(in the rows, 128 means zero)
The rows of D fall into 4 groups, which share some directions, and each row is roughly a mix of its group's hidden directions, except one row that fits no group.
D, 138 rows:
[[ 82  90 107 126 157  98 135 131 105  88]
 [122 164  99 119 165  97 140 111 172  96]
 [149 138 165 145 103 169 105 131 154 176]
 [132 120 162 153  74 101 102 144  90 128]
 [ 90 151 160  87 138  94 138  93 149 114]
 [166 128 122 139 103  91 138 118 124  64]
 [165 133 135 136 136 130 148 102  72  82]
 [162 115  92 175 108 153 141 140 111  89]
 [131 111 155 113 158 126 100 172 166 167]
 [ 99  86 171 146 156 122 160  96 135 113]
 [145 156 107 134 118  89 135 122 181  86]
 [126 104 183 148 109 157 136 101 103 164]
 [131 128 127 150 102 174  81  80 119 134]
 [159 122 114 137 178  94 124 171  96 116]
 [ 93 163 111 118 172 109 138  92 145  95]
 [176 138 126 177 137 155 141 154 125  91]
 [103  64 115 174 121 118 132 131 113 105]
 [ 90 119 133 117 165 144 162 101  76 123]
 [173 123 105 163 107 111 119 181 130 107]
 [130 174 143 131  88 121  99  91 149  93]
 [180 107  87 150 122 125 126 177 139 125]
 [130 122 130 152 131 106 155  92 171  74]
 [156 138 128 136  81 174 159 118 158 101]
 [161 136 101 170 112 107 127 157 132  76]
 [115  75 134 112 157 126 134 113  84 168]
 [165 101 142 163 134 172 112 165 125 157]
 [135 107 146 170  87 166 119 125  83 123]
 [109 106 129 106 146 174 176 102  97 113]
 [166 132 139 187 135 104 109 155 107 153]
 [124 125 162 143  89 170  99 114  93 158]
 [ 89 151 122 110 117 116 136  83 181 111]
 [135 147 127 116 155  79 111 182 153 147]
 [187 136 117 122 114 146 163 167 137  98]
 [135 162 168  98 112 118 145  73 148 119]
 [110 122 116 131 150 188 124 105  99 172]
 [148  98 189 141 125 135  80 127 122 147]
 [112 120 171 142 144 158 178  93 116 151]
 [130 143 164 145 102  81 103  94 100 102]
 [122 112 106 142 134 136 186 108 113  74]
 [ 93 152 151  90 125 128 165  79 135 111]
 [111 134 164  74 129 125 127 128 138 185]
 [120 109 178 129  90 141 121  96  89 156]
 [105 139  91 125 167 150 176 160 124 153]
 [156 129 155 119  78 116  68 125 127 137]
 [ 84 132 109 112 159  82 138 105 137  87]
 [172 101 131 164 156 133 104 173 113 147]
 [139 132 184 145 113 115  90  88  99 134]
 [102 110 110 113 125 124 146 139  52 131]
 [ 78 148 164  90 143 138 150  96 119 148]
 [137  88 141 143 146 176  91 152 131 164]
 [128 158 122 131 123  89 134  98 171  77]
 [114  69 129 114 168 147 130 113  93 153]
 [165 155 124 153 144 103 102 187 130 122]
 [110  64 132 161 145 130 114 168 131 146]
 [143 172 125 106  76 114 137  86 145 114]
 [171 119 134 112  85 118 116 161 158 168]
 [167 147 160 133  71 133 104  95 139 130]
 [ 64 110 132  97 153 137 100 102 129 146]
 [115  94 144 140 155 152 106 152  72 154]
 [107  78 150 140 133 141 113 162 109 177]
 [193  86 124 146 106 133 158 125 119 136]
 [148 111 100 119 158  76 116 151 171 114]
 [130 142 138 119 130 140 156  70  91  85]
 [142 120  81 159 132 107 124 140 161  74]
 [118  83 155 123 100 163 112 127  92 167]
 [135 173 108 135 122  81 128 117 173  96]
 [119 169 113 101  99  85 124 121 168  98]
 [111 120 191 100 122 136 125 104 102 166]
 [102 186 116 111 141  87 137 136 124  90]
 [108 113 167 117 130 147 103 137 103 191]
 [105 108 145 117 150 190 130 125 122 175]
 [134 146 103 113 161  75 147 135 107  83]
 [143 129 102 131 148  94 101 141 170  75]
 [133 165 128 110  92 144 134  74 152  94]
 [ 76 103 118 112 118 113 181 130 153 151]
 [ 89  76 111 115 138 105 135 159  94 110]
 [147 164  97 136 152 160 154 172 152 150]
 [106 159 108 108 113 129 176  86  95 111]
 [ 70 148 118 106 120 105 146  89 102 107]
 [163 161 122 129 123 142 166  96  97  84]
 [132 119  71 154 107 115 113 133 100  81]
 [173  84 141 142 144 148 113 167  97 142]
 [111  94 117 129 178 161  86 138 145 104]
 [151 120 142 128  89  87 102 116 163  85]
 [ 95  98 123 127 171  95  78 116 122 144]
 [138 163 100 124 102 152 171 124 175 106]
 [127  96 146 126 133 143  86 141 114 192]
 [116  88 107 107 188 103 101 133 117 114]
 [154 157 112 130 117 121 162 103 150  67]
 [196 142 106 142 100 118 134 154 101 121]
 [157 112  93  97 159 176 150 109 112 146]
 [172 155 165 152 121 156 125  83 114 112]
 [127 121 162 126 116 181 112 104 120 181]
 [111 145 104 122 143 108 145 121 196  94]
 [111  85 167 117 140 169 111 100 111 158]
 [111 174 123  88 134 117 173  90 131 113]
 [144 118 156 151 113  89 117 126  79  83]
 [110 144 123 107 109  76 165  83 108 124]
 [120 147 170  98 124 128 126  79  80 120]
 [120 167 109 102 176 112 117 154 153 164]
 [140 100 176 120 132 115  79 148 162 150]
 [ 87 117  99  94 171 150 162 107 116 122]
 [121 188 117 121 137  84 150 148 113  97]
 [132 129 145  69 119 114 111 108 173 162]
 [102 124 157 105 145 139  95 125 120 193]
 [117  93 104 103 136 100  97 136  89 172]
 [138 143 149 110 103 158 118 183 140 174]
 [ 99 119 153 127 121 179 131  94  89 160]
 [116 105 143 169 139 167 174 109  95 141]
 [141 171 153 137 106 156 133 183 124 158]
 [139 158 126 135  88 104  92 140 184 127]
 [ 95 120 133 135 146 141 171  93  74 114]
 [158 124  95 152 135  88 134 164 148  84]
 [150 138 133 130 135 168 108 136 173 184]
 [100 176 136 108 121 142 171  89 127 100]
 [154 112 141 179 147 137  88 163 122 158]
 [ 96 123 150 113 131 177 136  89  97 163]
 [138 166 149 163 125  85 108 142 169 103]
 [131 102 173 125 149 172 153 157  93 144]
 [122 144 141 134 168 177 123 145 156 176]
 [127 148 145 141 122  61  82 115 113 128]
 [ 82 161 137 131  87 101 105 131 154 160]
 [ 94 123 119 123 157 128 178  90 118  87]
 [ 93  92 141 133 161 135  91 118 105 173]
 [104 173 121 110 137 133 181 102 131  91]
 [106 159 132 149 131  98 148 115 127  60]
 [148 168 124 137  94 162 154  92  89 131]
 [ 94 106 136 123 146 102  74 124 130 176]
 [141 113 178 114 116 132  90 145 151 177]
 [171 136 128 169 117 170 119 159 157 105]
 [ 87  93 105 151 146 124 174 116 104 101]
 [148 137 130 137  66 132 100  98  87 119]
 [107 166 164 143 144  97  90 104 161 141]
 [133 104 101 121  79  86 124 138 169 105]
 [182 105  76 154 116 143 121 147 141 115]
 [132 102 172 127 106 100  77 151 131 158]
 [189 107 127 139 138 138 158 168  98 130]
 [167 126 119 166 172 111 117 169 105 111]]

In each list below, one row fits none of the groups, and each other row fits one group, some only roughly. Which row is it?
  * Q132: [120 101 163 115 109 135 106 150 130 194]
  * Q911: [159 118 135 149 112 189 175 122 130 114]
  * Q739: [143 106 156 148  98 148 117 136 127 195]
  * Q20: [ 96 182 147 122 119 113 119  82 161 129]
  * Q776: [114  78  96 164 141 130 114 160  94 109]
  * Q335: [107 116 135 154 186 116  83 153 107 136]
  * Q712: [115 104 135 130 154 141 150 148  58 106]
  * Q519: [115  76 152 139 136 140 132 116  69 151]
  * Q989: [106 141  88 107 142 151 141 169 128 179]
  * Q112: [176 116 107 147 138  96  95 158 159 104]
  * Q780: [ 96  93 129 123 185 134 128 114  82 137]
 -> Q519
  * Q224: [ 82 166 142 146  89 137 112 100 163 127]
  * Q14: [126 106 134 117 144 183 145 131  74 156]
  * Q809: [127 131 120 158 191 140 101 171 119 113]
  * Q356: [115 130 126 136 137 153 122 174 189 161]
  * Q638: [ 85 123 124 135 168  94 138  82  97 119]
  * Q614: [ 94 102 184 100 113 108 134  94 111 131]
  * Q652: [185 140 123 155  78 121 128 161 134 121]
  * Q54: [ 81 112 171 119 134 110 106  76 123 125]
  * Q169: [148 137 177 127  80  99  99 118 111 152]
  * Q691: [115 150 121 128  79  90 113  92 170 121]
  * Q368: [ 96 176 112 126 130  84 136 132 173 111]
 -> Q169
  * Q970: [157 139 138 172 111 153  91 168 148 154]
  * Q709: [149  65 125 137 161 153  96 152 130 137]
  * Q10: [ 90 124 174 123 111 157 131  82  97 137]
  * Q624: [152 134 109 123  87 144 156  94 170  93]
  * Q589: [173 129 146 142 117 147  80 157 156 159]
  * Q978: [109 167 147  93 109 111 132  82 160 104]
  * Q674: [115 105 138 150 171 145  71 156 128 151]
  * Q559: [118 168 114 123 128 194 131  97 120 153]
  * Q152: [ 87 138 116 109 171  78  97 125 116 116]
  * Q833: [ 94 145 121 111 188  85 136 136 149 117]
  * Q730: [ 82 168 138  93 114 128 154  93 155 123]
 -> Q730
  * Q343: [170 138 138 150 138 117 126 190 105 157]
  * Q526: [165 182 101 144 108 106 137 143 167 122]
  * Q953: [135 111 149 122 134  80  76 156 154 152]
  * Q558: [ 97 164 126 146 185  95 130 155 112 122]
  * Q143: [ 95 166 134 111  86  94 115  89 129 146]
  * Q18: [ 80 150 164 137 156 130  86 121 106 153]
  * Q79: [124  95  94 169 164 145 130 175 134 139]
  * Q535: [120 151 136 135 126  92  71 159 151 161]
  * Q63: [168 112 133 127 102 174 183 126 110 127]
  * Q260: [137 114 146 132 196 139  93 156 107 116]
  * Q259: [134 117 114 105 113 179 129 136 111 190]
  * Q3: [137 119 137 134 100 128 131  87 184  84]
  * Q623: [146 171  94 155 121 123 150 143 131  73]
  * Q167: [122 111 164 120 157 120  68 138 152 160]
  * Q323: [111  77 150 124 134 147 112 145  83 167]
 -> Q167
  * Q655: [111  99 117 136 170  84 110 176 109 132]
  * Q417: [142 149 167 107  84 146 114 101 102 165]
  * Q822: [ 95 135 176  94 134 150 105  96 145 159]
  * Q223: [140  88 124 133 180 105 100 171 122 138]
  * Q821: [150 123 121 121  96 149 163  92 138  71]
  * Q548: [109 157 150 122 143 128 149  85  76  98]
  * Q264: [106  98 170  89 134  89 107 130 141 161]
  * Q628: [138 116 139 146 160 141  78 181 126 156]
  * Q932: [ 98  79 159 133 111 118 101 138 177 127]
  * Q898: [ 81 155 144  96 109 165 163 107 114 136]
 -> Q822
  * Q971: [ 75 117 168 125 123 106 103  86 145 118]
  * Q480: [142 117 144 154  98 155  92 136 160 179]
  * Q307: [176 163  91 127 142 122 159 117 135  87]
  * Q328: [ 87 129 128 136 123 161 144  66 131  97]
  * Q995: [ 97 119 146 148  94 164 123  74 143 152]
  * Q57: [125 122 146 121 162 109  82 159 172 161]
  * Q546: [109 117 139 134 105 158 142 120  63 164]
  * Q882: [111 121 146 119  78 136 144  96  74 148]
  * Q723: [170  93 136 127 126 190 134 132 104 149]
  * Q350: [102 145 143 122 103 193 164 108 120 120]
 -> Q57
  * Q837: [161 138  63 139 142 149 153 129 143  99]
  * Q862: [131 133 128 143 145 145  88 169 112 188]
  * Q355: [146  96 142 118 128 164 143  99  67 115]
  * Q495: [104 135  96 100 148 157 168 104 170 112]
  * Q243: [147 129  86 123 103 139 170 155 168  98]
  * Q451: [178 103 108 147  84 131 155 155 125 102]
  * Q78: [101 131 117 134 159 151 151  92 123  68]
  * Q636: [179 143 109 137 167 160 163 150 135 109]
  * Q158: [148 126 136 133 101 147  90 172 174 158]
  * Q738: [158  94 141 130 127 170 115 138 182 155]
  * Q854: [157 124 182 119  94 122  89 113 152 150]
  * Q677: [129 120 155 112  92 173 140 127  99 178]
  * Q810: [114 141 123 144 100  87 122  88  80  97]
  * Q726: [124 166 110 116 127 119 181  88 149  95]
 -> Q810
  * Q34: [133  98 146 159 170 153 116 146  82 154]
  * Q340: [103 151 160 122  86 148 143  78 123 100]
  * Q654: [101 175  94  99 129  85 147 138 148 113]
  * Q985: [101 113 134 132 184 109  91 146 127 169]
  * Q906: [115  84 105 148 169 113 133 168 161 112]
  * Q471: [ 83 115 139 122 157 127 139  64 123 107]
  * Q146: [129 124 165 100  70 100 101 104 142 136]
  * Q455: [170 151 104 122 112  77 131 151 152  96]
  * Q659: [177 157 110 131 101 117 138 181 150 122]
  * Q518: [169 154 114 136 128  98 167 150 105  86]
  * Q231: [190 128 122 131  87 170 137 128 140 145]
  * Q757: [145 167  91 163 140 104 110 156 141  89]
 -> Q654
  * Q530: [146 116  74 136 127 117 128 145 174  84]
  * Q751: [184  85 145 152 138 130 105 160 143 117]
  * Q875: [140 101 171 145 168 136  81 148 102 134]
  * Q71: [ 81 148 146 117 146 113 134  80 149  89]
  * Q425: [103 156 114 119 135 101 121 101 196 134]
  * Q615: [ 69 126 151 126 153  81 110 126 100 119]
  * Q587: [114 153  79 118 147 113 168 142 174 116]
  * Q874: [ 88  83 117  86 126 144 108  93 153 126]
  * Q796: [ 92 111  77 126 151 112 148 140  89 100]
  * Q509: [112 109 171 114 147 146 108 135  77 167]
  * Q905: [100 129  81 151 141 126 181 111 132  93]
  * Q427: [ 94 146 119 115 146 156 155 119  64 143]
 -> Q530
  * Q986: [161 110 128 164 171 141  92 170 139 120]
  * Q272: [110 138  79 116 152 116 139 147 189 138]
  * Q69: [149 143 111 145  90 151 164 107 124  74]
  * Q209: [ 79 154 100 105 134 105 152  94 150 101]
  * Q379: [100 154  85  98 126  95 148 107 122  87]
  * Q672: [136 147 101 113 158  97 120 156 185 104]
  * Q921: [ 74 160 122 118 126 131 155  81 122  99]
  * Q926: [133 111 114 116 126 202 159 125 114 152]
  * Q637: [107 133 121 150 168  94 147  92  85 104]
  * Q886: [158  77 120 118 132 134 112 163 137 179]
  * Q719: [131 149 144 119  88  70 124  89 107 114]
  * Q801: [145  78 160 146 113 153 111 162  98 151]
 -> Q719
  * Q241: [127 152 109 128 161  70 129 153 159  96]
  * Q590: [126 124 109  99 135 185 139 109 118 181]
  * Q482: [ 99 100 141 120 121 165 171  85  99 121]
  * Q961: [125 111 159 133 129 112  74 159 112 176]
  * Q251: [115  92 128 168 138 169 141 150  87 155]
  * Q329: [101 156 139 107 121 107 108 132 188 164]
  * Q975: [177  86 107 133 127 130 142 181 124 114]
  * Q994: [144 143  91 148 150  89 126 150 157  80]
  * Q317: [106 137 119 150 145  93  64 129 161 119]
  * Q705: [163 155  95 113 115 147 169  93 118  94]
  * Q172: [ 78 126 132 121 156 100 134  94  83 151]
  * Q760: [ 94 164 116 150 173 112 161 146 113  98]
 -> Q329
  * Q348: [133 153  98 138  88 126 167  86 137  93]
  * Q625: [143 104 142 122 130 134 115 179 115 190]
  * Q186: [140 118 140 134  82 175 162 130  88 108]
  * Q4: [118 143 130 115  94 111 144  73  85  98]
  * Q39: [ 94 119 127 139 172  95 131 128 187 118]
  * Q413: [159 153 120 142 147 135 174 148 107  77]
  * Q974: [100 119 174 120 151 154 117  75 103 137]
  * Q99: [156 153 139 151  78  87  94 122 111 140]
  * Q650: [ 87  85 151 115 142 155 136 129  78 141]
  * Q399: [167 166 112 135 121  82 153 151 123  91]
 -> Q39
  * Q763: [123 136 151 123 181 182 129  98 128 154]
  * Q913: [172 120 137 169 154 152 128 175 107 145]
  * Q514: [133 134 164 117  75 138 113 101  88 159]
  * Q561: [116 112 136 126 152 158 156 165  91 178]
  * Q568: [113 138 152  71  96 149 125  82 121 138]
  * Q179: [135 191  95 137 122 140 108 100 155 102]
  * Q592: [127 158 109 141 158  95  94 160 142  83]
  * Q316: [ 72 112 134 111  93 135 123 100  92 156]
  * Q888: [134  95 175 118  83 140  97 101 131 153]
  * Q787: [105 106 170 120 102 159 107  91 104 161]
  * Q696: [190 152 126 158 139 108 124 140 139  86]
  * Q289: [131 119  78 163 151 142 162 169 152 127]
  * Q499: [106 166 118 115  92  85 128  84 141 108]
  * Q102: [150 173 118 113  88 111 135 142 176 103]
 -> Q568
